arr =
[[-28.1 -40.6  48.3   6.3 -54.7]
 [  4.5 -15.9 -18.4  -8.1   6.3]
 [-58.8 -33.4  43.6 -19.4   8.6]
 [ 26.8  60.7  64.3   7.8   8.6]
 [ 58.0  58.7   4.4  33.8  40.2]
 [ 50.9 -28.7   0.6  19.0  13.6]
 [-59.3 -30.3 -43.8 -59.3 -35.3]]
arr[0, 0] = -28.1
arr[1, 0] = 4.5
arr[3] = [26.8, 60.7, 64.3, 7.8, 8.6]
arr[5, 4] = 13.6
arr[2, 3] = -19.4
arr[5, 0] = 50.9
arr[4, 3] = 33.8
arr[3, 4] = 8.6
arr[5, 3] = 19.0
arr[2, 2] = 43.6
arr[0, 1] = -40.6
arr[4] = [58.0, 58.7, 4.4, 33.8, 40.2]
arr[5, 2] = 0.6
arr[0, 3] = 6.3
arr[2, 1] = -33.4
arr[6, 3] = -59.3
arr[3, 1] = 60.7
arr[:, 1] = [-40.6, -15.9, -33.4, 60.7, 58.7, -28.7, -30.3]
arr[0, 4] = -54.7
arr[5, 1] = -28.7
arr[:, 4] = [-54.7, 6.3, 8.6, 8.6, 40.2, 13.6, -35.3]
arr[4, 0] = 58.0
arr[4, 2] = 4.4
arr[6, 4] = -35.3
arr[2, 0] = -58.8

a = [-18.9 -25.9   2.0 -69.7 -31.9  71.1  21.6 -73.6  23.9]
a[0] -> -18.9
a[4] -> -31.9
a[3] -> -69.7
a[7] -> -73.6
a[8] -> 23.9

W =
0.043,-0.036,0.017,0.067,-0.005,-0.031,0.123,-0.020,-0.009,-0.042,0.133,0.133
-0.022,0.114,-0.056,-0.148,0.014,0.187,0.137,-0.192,0.162,0.143,0.071,0.055
0.154,-0.210,0.254,0.303,0.211,-0.161,-0.041,0.273,-0.266,-0.222,0.026,0.047
0.210,-0.037,0.064,0.223,0.061,-0.202,0.068,0.165,-0.068,-0.130,-0.011,0.082
0.015,0.105,-0.026,-0.117,0.016,0.224,0.014,-0.190,0.188,0.222,0.192,-0.018
0.031,-0.047,0.050,-0.019,0.132,0.104,0.029,-0.074,-0.027,0.089,0.197,-0.009
0.009,-0.133,0.110,0.117,0.101,-0.037,0.087,0.091,-0.140,-0.117,0.066,0.115
0.207,0.156,0.024,-0.013,0.088,0.125,-0.001,-0.094,0.223,0.123,0.009,-0.119
-0.026,0.208,-0.125,-0.185,-0.046,0.148,0.178,-0.223,0.191,0.201,0.080,0.100
0.041,-0.183,0.202,0.200,0.176,-0.090,0.032,0.195,-0.249,-0.177,0.049,0.093
0.121,-0.034,0.132,0.035,0.163,0.155,-0.056,-0.048,0.060,0.048,0.096,-0.090
-0.044,0.240,-0.111,-0.151,-0.051,0.065,0.224,-0.034,0.146,0.192,0.058,0.099
-0.020,0.123,-0.082,-0.177,0.026,0.138,0.191,-0.194,0.109,0.180,0.181,0.054
Rows and columns are counted from 0.
row 0 col 0	0.043
row 6 col 11	0.115
row 10 col 9	0.048
row 0 col 3	0.067
row 1 col 7	-0.192
row 0 col 7	-0.020
row 0 col 10	0.133
row 11 col 5	0.065
row 5 col 5	0.104
row 8 col 11	0.100
row 11 col 8	0.146
row 2 col 10	0.026
row 9 col 6	0.032
row 9 col 8	-0.249
row 8 col 0	-0.026
row 9 col 2	0.202
row 8 col 3	-0.185
row 7 col 10	0.009
row 3 col 7	0.165
row 1 col 3	-0.148
row 4 col 1	0.105
row 8 col 10	0.080
row 2 col 3	0.303
row 8 col 2	-0.125
row 0 col 8	-0.009
row 12 col 0	-0.020
row 10 col 2	0.132
row 0 col 6	0.123
row 4 col 5	0.224
row 0 col 2	0.017
row 7 col 7	-0.094
row 12 col 4	0.026
row 7 col 0	0.207
row 2 col 9	-0.222
row 4 col 4	0.016
row 8 col 9	0.201
row 3 col 0	0.210

data = array([4739, 2849, 3524, 5853, 8001, 8283, 6576, 4719, 4622, 6715])
data[0] = 4739
data[2] = 3524
data[8] = 4622
data[1] = 2849
data[5] = 8283
data[7] = 4719

A =
[[ -4.3  39.2   4.0  38.7 -36.0  13.6  22.3   5.0 -21.9]
 [ -5.2   8.9   6.8   3.1  26.4  -2.4 -11.0  -6.1 -10.4]
 [-10.4 -37.5 -21.6 -46.0  -6.8   0.8 -36.1   5.5  11.3]
 [-26.1   2.1 -18.1   1.8  62.5  -6.4 -17.7 -25.1 -41.8]
 [  3.4   7.4   4.9  11.2  27.5   6.9 -15.2  -3.1  -2.1]
 [-10.9  12.0   5.7  -5.4  23.2  -6.2  -7.0  -9.7 -13.2]
 [-25.9  22.9 -12.9   1.3 -55.5  19.6  -2.9  13.6 -25.4]
 [  2.3  27.5 -18.0  -8.7  -9.6  26.0  -4.7  -9.3  19.5]
 [-17.5  71.0 -17.3  -9.3  -1.8  53.1  -0.4  27.7 -14.5]
 [  0.2  29.2 -17.0 -11.7 -12.4  23.7  -3.8 -11.2  19.9]
 [-13.8  13.7   4.2  -9.5  20.4  -6.6  -6.6 -12.4 -14.5]
 [ 12.3  16.6  -8.2  12.2   6.9  25.9 -15.9  -1.0  20.3]
 [ 27.6 -66.2   8.7   4.2   0.9 -47.4   0.9 -21.8  23.8]
 [-31.9  23.2 -22.7  -0.6  59.1   9.6 -17.4 -16.0 -44.9]
 [ -9.7  70.8 -13.0 -10.2 -17.8  55.3   4.5  35.2  -2.1]]
A[-15,0]: -4.3
A[4,-7]: 4.9
A[-1,7]: 35.2
A[8,-1]: -14.5
A[0,-1]: -21.9
A[:, -2]: [5.0, -6.1, 5.5, -25.1, -3.1, -9.7, 13.6, -9.3, 27.7, -11.2, -12.4, -1.0, -21.8, -16.0, 35.2]
A[11,-8]: 16.6
A[1,-7]: 6.8
A[-4,5]: 25.9
A[1,5]: -2.4
A[-14]: [-5.2, 8.9, 6.8, 3.1, 26.4, -2.4, -11.0, -6.1, -10.4]
A[-1,6]: 4.5
A[9,8]: 19.9
A[-2,2]: -22.7
A[5]: [-10.9, 12.0, 5.7, -5.4, 23.2, -6.2, -7.0, -9.7, -13.2]
A[6,-4]: 19.6
A[0,-8]: 39.2
A[-10,-6]: -5.4
A[14,5]: 55.3
A[:, 4]: [-36.0, 26.4, -6.8, 62.5, 27.5, 23.2, -55.5, -9.6, -1.8, -12.4, 20.4, 6.9, 0.9, 59.1, -17.8]
A[6,3]: 1.3
A[3,-4]: -6.4
A[-12,7]: -25.1
A[:, -8]: [39.2, 8.9, -37.5, 2.1, 7.4, 12.0, 22.9, 27.5, 71.0, 29.2, 13.7, 16.6, -66.2, 23.2, 70.8]
A[2,1]: -37.5
A[-4,2]: -8.2
A[:, 0]: [-4.3, -5.2, -10.4, -26.1, 3.4, -10.9, -25.9, 2.3, -17.5, 0.2, -13.8, 12.3, 27.6, -31.9, -9.7]
A[-8]: [2.3, 27.5, -18.0, -8.7, -9.6, 26.0, -4.7, -9.3, 19.5]
A[-13]: [-10.4, -37.5, -21.6, -46.0, -6.8, 0.8, -36.1, 5.5, 11.3]
A[-10,1]: 12.0
A[10,7]: -12.4
A[6,7]: 13.6
A[9,0]: 0.2
A[10,0]: -13.8
A[12]: [27.6, -66.2, 8.7, 4.2, 0.9, -47.4, 0.9, -21.8, 23.8]
